Named moves, each a turn or a mirror, and the order they were made in; the first pair answered
j_601:
[ -8 -27  12  24  -1  17 -22  72   2  -6   7 -11] |-> [ -3 -37   9  26 -14  10 -25  60  -7 -13  -3 -15]
[ -7  23  22 -11  42  -3  12   2  18  -2  15  12] |-> [ 11 -14  18   3 -11 -27  -2 -33 -11 -22 -21  -8]
[ 25 -42  22  -1  -3 -22  20  -4  33   5  12   3] |-> [ 24 -37  21  -4   6 -18  23   1  40   7  18   9]
[ -3  -1 -35  -8  18 -13 -15 -28  31  12   8  -5] |-> [ -3  -4 -35  -5   7 -18 -19 -33  27   9   2  -7]
j_808:
[-27 -17 -28   5 -20   5   5  -5   5  13   9   0] |-> [-27  -7 -13  -8   9   2  11  -8  22  11  23  11]
[-18   8 -39  15  -9  -3  -1   0   8  15  23   4] |-> [-15  13 -34  10   5  -4   0  -2  14  13  30   7]
[  0  -5   9   3  -9   1 -15   5 -22  -3 -15   7] |-> [  0   3  22  -6  14  -1  -7   1 -10 -11   0  14]
[ 11   0   9 -10  29 -22  19 -27  24   0  26  -4] |-> [ 13 -21 -21  14 -35 -19   4 -17 -12   7  -8 -24]
j_758:
[ -1 -11  19  -1 -24 -20   3 -36 -26 -15  -9  -9] |-> [ -9   4   2  -7  -9 -20  -3 -49 -20 -16  -8   1]
[  3 -49  -8  14 -26  -7  50   3  -5  18   9 -12] |-> [ 12 -47  28 -11  -6 -14  50 -16  -2 -13   0  15]
[ 19 -16  14 -10   9 -14  -5 -42 -11 -30 -15  -6] |-> [  0   2 -27  -6  17 -13 -12 -48  -8 -19  -8  -6]
[ 13 -34  -4  26 -29   9  16  17  17  24  17 -60] |-> [ 31 -38  64  -7  -6   0  18  -1  16 -19   3 -22]

Between the rows of a pair lie two moves.
[ 15   8  34   7  22 -11  34 -14   1   2  16 -26] |-> [ 19  -3  37   6   0 -17  22 -25 -21 -20 -15 -11] | j_808 j_758
[  8 -44  15  20  10   7  34   1  24  -6  -7 -42] |-> [-12  -8 -11  -7  53   1  17 -34  31 -23  -7  -2] | j_758 j_758
[ -6   0  33 -10  26  23  26  38  11   9  15  20] |-> [-17 -12 -16  15 -32  28   2  40 -24  13 -20   4] | j_758 j_808
[ -9 -11 -11   9   3 -11 -12 -19  13  15  19  -7] |-> [  0 -19   8  10   3 -11  -7 -10  14  13  21 -11] | j_758 j_808
[ -1  -6 -10   8 -31  -4 -19  -1 -11   2 -18 -12] |-> [  7   6  31 -16  16 -10  -6  -9  10 -15  -1  10] | j_758 j_808
[-12   6 -25   7   6  14 -16   2 -19 -12 -19  -3] |-> [-13   8 -26  11  14  17  -5  12  -3   3   2 -17] | j_808 j_758
[-13  31  -3   1  -9  34   4  31   4   5  -1  20] |-> [  2   3   4  10 -44  23   1  20 -15  -8 -24   4] | j_758 j_601
[  6  -8  30   6 -10   0  -5  14   1 -17  -2   7] |-> [ -5  16  13  -3  13   2 -10   5   8 -17   3  22] | j_601 j_758
[-15  13 -38   6   0  -6   3 -10   9   9  24 -23] |-> [  7 -20  -1  12 -27 -12  12   2   0   4  12 -39] | j_601 j_758
[ 12  -4 -13   9 -22  -3  -5 -59  -6  -2 -13   4] |-> [ 14   8   1  -4  14  -3   7 -60  17  -1  10   8] | j_758 j_808
[  0  -3 -40  22  -9   8 -10   1  -6  22   3 -24] |-> [ 16 -16 -24  16 -10 -12  -7 -34  -2   2  -2 -27] | j_808 j_601
[-36  30 -51  -2  16   6 -15   9 -21   4 -18  47] |-> [-24  31 -10  -5  51  11  15  31  17  19  27  32] | j_758 j_808
[-17   4  38   4   9  10   4  18   1 -11 -18  11] |-> [-20   4  30   9  -1  12   1  27  -5  -6 -19   8] | j_808 j_601
[ -8  30 -14 -11  31  -3  -5 -22   5  -1  -2  29] |-> [  0  -4 -22  18 -36   2 -10   1 -22  11 -26  -3] | j_808 j_758
[-20  23 -10  -2   8  23 -15  29  -9   8  -3  26] |-> [-15  19   1  -2  13  25  -4  38   0  14   6  19] | j_758 j_808
[ -5 -10  20 -20 -23  40 -39  40 -17 -41 -59  54] |-> [-35  38 -38 -26  25  45 -43  24   9 -17 -24  61] | j_808 j_758
[ 19 -26  10   7 -19   2   6   6 -32  18  -8  -2] |-> [  3   2 -11 -13  20  -4  -6 -26 -26   0  -8  31] | j_758 j_758
[ 16 -14  14 -16   7 -12  52 -21  17  -4  15 -18] |-> [  3   6 -23 -13  17 -11  46 -27  20   5  20 -15] | j_758 j_758
[  5  72   3 -20  19  -7  -2 -25  30  -5   4 -22] |-> [ 13  44 -20  10 -30 -14  -3 -22  14  11  -8 -61] | j_758 j_601
[ 17   2  14 -14  16 -32   8 -64  -5 -22 -17 -10] |-> [-10  36 -38  -2  37  -7   9 -29  17  28  22 -23] | j_601 j_758
[  1   9 -22  15  42 -29  -6 -10  13   5  35  -2] |-> [ 17 -21 -17  27   0 -43  -6 -22  -5  -2  10 -26] | j_601 j_758
[ -2 -15  24 -18 -31 -11  -1 -16 -28 -52 -26  28] |-> [-31  33 -25 -27  16   1  -9 -18  -7 -33   1  49] | j_758 j_601
[ 21 -26  19 -15  -4 -52 -25 -62 -13 -40  -6   6] |-> [  0 -18 -58  20 -27 -41 -28 -43 -11  10  10 -32] | j_758 j_758
[-7  4  9  2  5  8 12 31  8 14 14 -8] |-> [ -3  -8  11   6 -20   5   6  30  -8   9  -4 -10] | j_758 j_808
[  0  13 -16  10  -5  14 -11  10   7   6   3   5] |-> [ 11  -4   1  11 -22   7  -9   7  -2  -3 -11   1] | j_601 j_758
[  0  12   6 -26 -11 -18 -12 -19 -11 -22   3  28] |-> [ -4   8  -8 -15 -33  -9 -19  -7 -24 -11  -5  21] | j_601 j_808
[ 15 -27  -1  21 -27   0   9 -19   5  24   4 -43] |-> [ 12  -6  19 -18  18 -11   1 -59  11 -15  -5   7] | j_758 j_758
[-19  20 -38  11  39   1   9  24  17  30  49  -4] |-> [-13  -5 -62  35 -25  -3  -7  23 -18  28  16 -26] | j_808 j_601
[-25   6 -35   8  -8  18  -7  26   2  16   3  15] |-> [ -9 -20 -29  13 -34  -6 -13  -5 -14  -5 -19   3] | j_808 j_601
[  0  -8 -10   9  -9  -2   6 -20  16  14  27 -12] |-> [ 11 -13  22  -1  -4  -8  11 -24  16  -4  20   0] | j_758 j_758
[-25  32 -35   1  14  19  -7  15   7   7   2  15] |-> [-10   2 -15  20 -26  24   3  45  -4  16  -9  -9] | j_808 j_758
[ -4  -5 -60  31 -43 -15 -11 -18 -13  20  -5 -46] |-> [-25  31 -60  20   7  13  -1  20  19  42  31 -26] | j_601 j_808
[ 22 -28  41   1 -20 -13  11  -3  -4 -13 -12  -4] |-> [  7 -13   4  -3 -24 -17 -12 -26 -20 -21 -32  13] | j_758 j_808
[ 18   3  27   8   2  -3   9 -29  19  -9  -3 -14] |-> [  4  21   7   5  19   3   5 -28  27   1   8  -7] | j_601 j_758
[ 13 -18  39  12  -3   4  12  11   6   4   4 -17] |-> [ 11  -9  35  -3  12 -11   1 -23   2 -20 -11   7] | j_758 j_601
[ 26 -19  29  10 -14   4  33  26 -22  -7  -1  -5] |-> [ 14  14  22 -17  34  -2  26  -2  -6 -22   8  30] | j_808 j_758
[  9  -3   6   9   2  -3  12  -1  20  12  16 -23] |-> [ 13 -12   8  14 -21  -5   7  -2   6   4  -4 -25] | j_758 j_808
[-37  44 -47   8  31  23  -3  15  27  40  37  -1] |-> [-10   5  10  18   9  27  23  52  31  50  45 -32] | j_758 j_808
[-23  18   9  -8  10  29  -6  52  -6  14   7  28] |-> [-11 -11  -2   8 -41  16 -16  32 -35   5 -29  11] | j_808 j_601
[-24  36  13  -7  31  26  -1   8  15  -2  16  28] |-> [-29  24 -18  15 -18  36 -12  28 -14  11  -9  12] | j_808 j_601
[ 18 -13 -19   6   5 -27  14 -35  29  10  28 -43] |-> [ 27 -27  -4  10 -13 -27  15 -27  21   5  16 -49] | j_758 j_808
[ 11 -15   4   3   4 -13  11 -14  14   0  18 -23] |-> [  6  -6  -1  -3  13 -15   6 -22  16  -4  18 -15] | j_758 j_758
[ 27 -28  31 -10  15 -12  19 -24   5 -40  14   8] |-> [  3   4  17 -10  39  19  24  25  22 -10  38  19] | j_808 j_601
[ -5   9   4  -8  18 -13   5 -16  14  -5   8  -3] |-> [-14  17 -10  -2  12   4   3   6  11  10   9  -4] | j_808 j_601
[ -8  24 -24  22 -24   7  -9  46 -10   5  11   3] |-> [ 15  -5  -9  21 -49 -24 -13   1 -22 -23 -10  -9] | j_808 j_601
[  4  48  10 -17  11   3 -21 -23   9  10 -23  36] |-> [ -5  49  -7  -9  -5  15 -24  -2  -1  20 -26  33] | j_808 j_601
[ -6  18 -18   2   7  -6 -10 -21 -11 -10 -13   8] |-> [ -9  20 -26   2   4   1 -12 -13 -12  -5 -13   8] | j_601 j_808
[-16  21   9   9  22  26  18  36  14   1  13   9] |-> [ -6  -4  32  16 -12  22   9  38 -11 -14 -15  10] | j_808 j_758
[ 16  -6  30  -4  -8  -4   6  14  -1 -12 -19  11] |-> [  2   7  -6   0 -14  -6 -13  -1 -11 -14 -32  18] | j_758 j_808
[10  1 17  4  6 21 14 51 -3 12 12 -9] |-> [ 20 -19  12  14 -24   9   6  37 -22   5  -7 -21] | j_808 j_601
[-13  22 -35  13  23  33  -3 -34  -3  13 -18  19] |-> [ -2  16  -8  14  42  36  19 -12  20  27  14   2] | j_758 j_808
[  1 -14 -20   2 -30 -10 -23 -21 -36 -17 -43   1] |-> [-24  14 -38   5 -12  25 -19  32 -22  17 -20  12] | j_601 j_808
[-18   0 -12   4  -5  19   9  -3   8   0  20  -9] |-> [-14  -1  -2   1   7  12  12 -13  13  -7  25  -7] | j_601 j_808
[ 18  -8 -16  12   9 -13  -5 -16  -8   0 -15   8] |-> [ 12   1 -23  18  18   1   4  12   2  20   2  -1] | j_601 j_758
[ -6   9 -27   1  -7  -2  -5 -35 -14 -19 -15   1] |-> [ -3  16  -6 -10  32  -1  14 -27  12 -13  13  -1] | j_758 j_808
[ -8  25 -28  -7  14  -8  -4 -30   8  -1   1  11] |-> [  0   1 -36  16 -19  -9  -2 -18  -6  15  -2 -19] | j_601 j_758
[ 10  -5   0   6 -34   8   1 -20 -22  -1  -8   6] |-> [ -3  12 -10   8 -23  27   3  10 -14  18   5   9] | j_601 j_808
[  2   6 -28   8 -37  13 -13  20  -8   2  -7  16] |-> [ 11   2   0   8 -33  19  -8  38  -2   1  -2  15] | j_601 j_758
[ -7   3 -30 -18  31 -22 -26 -41  -4 -24 -16  10] |-> [-21  10 -60   2  24  -4 -18  -3   8  18  10 -15] | j_758 j_601
[-13   2  26 -13  25  10  20  36   8   1   9  22] |-> [  1 -27   1   2 -30 -18   0 -10 -24 -17 -33   1] | j_758 j_601
[ 14  -5  48   9 -24   3  16  35  -1  14 -15 -18] |-> [  3  27  47 -23  31  -2   9   3  16  -4  -3  21] | j_808 j_758
[ 20 -15 -10  -3   3 -24  -1 -35  -3 -16 -22  -6] |-> [  6  -9 -35  13 -20  -1 -10   3 -15   9 -29  -9] | j_601 j_808
[-14  40   1 -21  52   4  -7 -17  26 -18   5  37] |-> [ -5  -9 -13  22 -53   8 -23   9 -29 -11 -47  -3] | j_808 j_758
[ 13 -28  -9  -2 -11 -26 -11 -32 -12 -35 -48   8] |-> [-12 -11 -41  13 -27   9 -16  24 -20   1 -47   7] | j_601 j_808
[  5 -24 -10   8 -25   0   7   8 -24   8 -28  -2] |-> [ 10 -15  25 -17  18  -7  14  -7  -6 -14 -18  26] | j_758 j_808
[ -5   9  40  -1  12  25   1  31 -14  -7  -8  24] |-> [ -4  -5   7   4 -20   5 -19 -12 -37 -20 -36  17] | j_758 j_601
[-28  21   9 -23  16  30 -12  26   7  -5  13  21] |-> [ -8   2  32 -34  22   3  -7 -18   9 -28   4  20] | j_601 j_808
[ 24 -13  43 -35   3   8  -1  10  -5 -27   3  19] |-> [  7   5   8 -39  -1   5 -22 -12 -18 -31 -14  35] | j_808 j_758
[ 7 -1 22 -5  6  6  9  4 -3 -5  9 -2] |-> [  4   1  19  -9   3   2   1  -6 -11 -16  -4   7] | j_808 j_758
[ -9   6  24 -14  15   1   0   3   1 -16  -6  -1] |-> [-20  11 -16  -1  -7   4 -13   2 -10  -4 -11  -9] | j_758 j_808
[-28  32  12  -9  16  38 -25  64  15  -8  50   4] |-> [-25  12   4  10 -29  43 -31  77 -10  -3  31 -13] | j_758 j_808
[ 30 -16 -14   4 -17  -9 -19 -16 -18  12 -42   9] |-> [ 37  -8  10 -15  24 -17  -7 -34   2   1 -22  24] | j_808 j_601
[  4  -4  -5   0 -14   4  -4  11 -14  -7 -18   6] |-> [ 12  -7   8  -8  -4  -5  -2  -7  -9 -17 -15   5] | j_808 j_601
[  9 -23  14   2 -14   9   5  -5 -17 -26  -1  -3] |-> [ -7   9   0  -8  23  24  10   8   1 -11  24  13] | j_601 j_758
[  1  -4  15   9  -9  -2  -3  -6 -14 -29 -22  17] |-> [-18  25 -16   9  20  14  -1  12   3  -7   3  19] | j_601 j_758
[-31   0 -31  10  13  28  17 -17  -2   9  10  11] |-> [-21  -2 -17   3  24  20  20 -38   5  -1  12  12] | j_601 j_808
[-12 -45  28  23 -38 -20  16 -10   3  11 -13 -45] |-> [-25  -4  34 -11  41 -24  21 -39  41  -2  20  -6] | j_808 j_758
[  3 -13 -27  13 -26  -6 -18 -17 -32   4 -32   0] |-> [ -9  18 -36   8  32  -1   2 -16  12  27  18  -3] | j_808 j_758
[ -8  -3 -14   7 -13   6   3   2  -2  -9 -10  -3] |-> [-6 -3 -2 10 -6 11 10 16  7 -3 -4 -3] | j_601 j_758
[ -4  12 -44  13  14  -2   8 -11 -16 -18  -5 -26] |-> [  0   9 -36  10  20  -8  12 -20 -12 -25  -4 -24] | j_808 j_601
[ 15 -10   8 -26  13 -15  -8   8  29   0  23   4] |-> [ 15 -14  -8 -23   2 -26 -18 -19  16 -12  11   4] | j_601 j_758
[-14 -10 -53  28 -15   4  -6 -14   0  11  15  -9] |-> [ -6 -10   1  20   7  24  15  35  18  19  37  -4] | j_758 j_601
[ -1  13 -15   1  26   7  14   5  28   2  33 -21] |-> [ 15  -8  24  -1  17   6  23  15  25  -8  25 -21] | j_758 j_758
[ 23  -9  62  -9  68 -28  22 -32  25 -34  41  -3] |-> [ 32 -55  31  30 -30 -42  -3 -44 -30 -39 -20 -36] | j_601 j_808
[ 13  11 -14  17   6 -52   7 -32 -18  12 -25   1] |-> [ 15  17  -3  11  31 -50  16 -28   0  17  -4   1] | j_758 j_808
[-22  13 -34   3 -18  -4 -18 -25 -33 -15 -38  21] |-> [ -3 -18  -4  17 -50  -1  -7   1 -39  -7 -41  -2] | j_758 j_758
[  8 -12 -16  12 -12 -12   2 -22   6   1   6 -25] |-> [ 6  5  8 -1 22  3 13  2 23  2 28 -7] | j_758 j_601
[  6  -7  -9   9  11  -9   6  -8  23  17  33 -24] |-> [ 23 -23  14   5  -4 -18   6 -20  12   1  17 -22] | j_601 j_758
[-10  -2 -12 -36  21   7 -16 -23 -19 -17  -4  -4] |-> [-17   3 -29 -29  26  13 -11 -14 -10   2  15 -15] | j_758 j_808
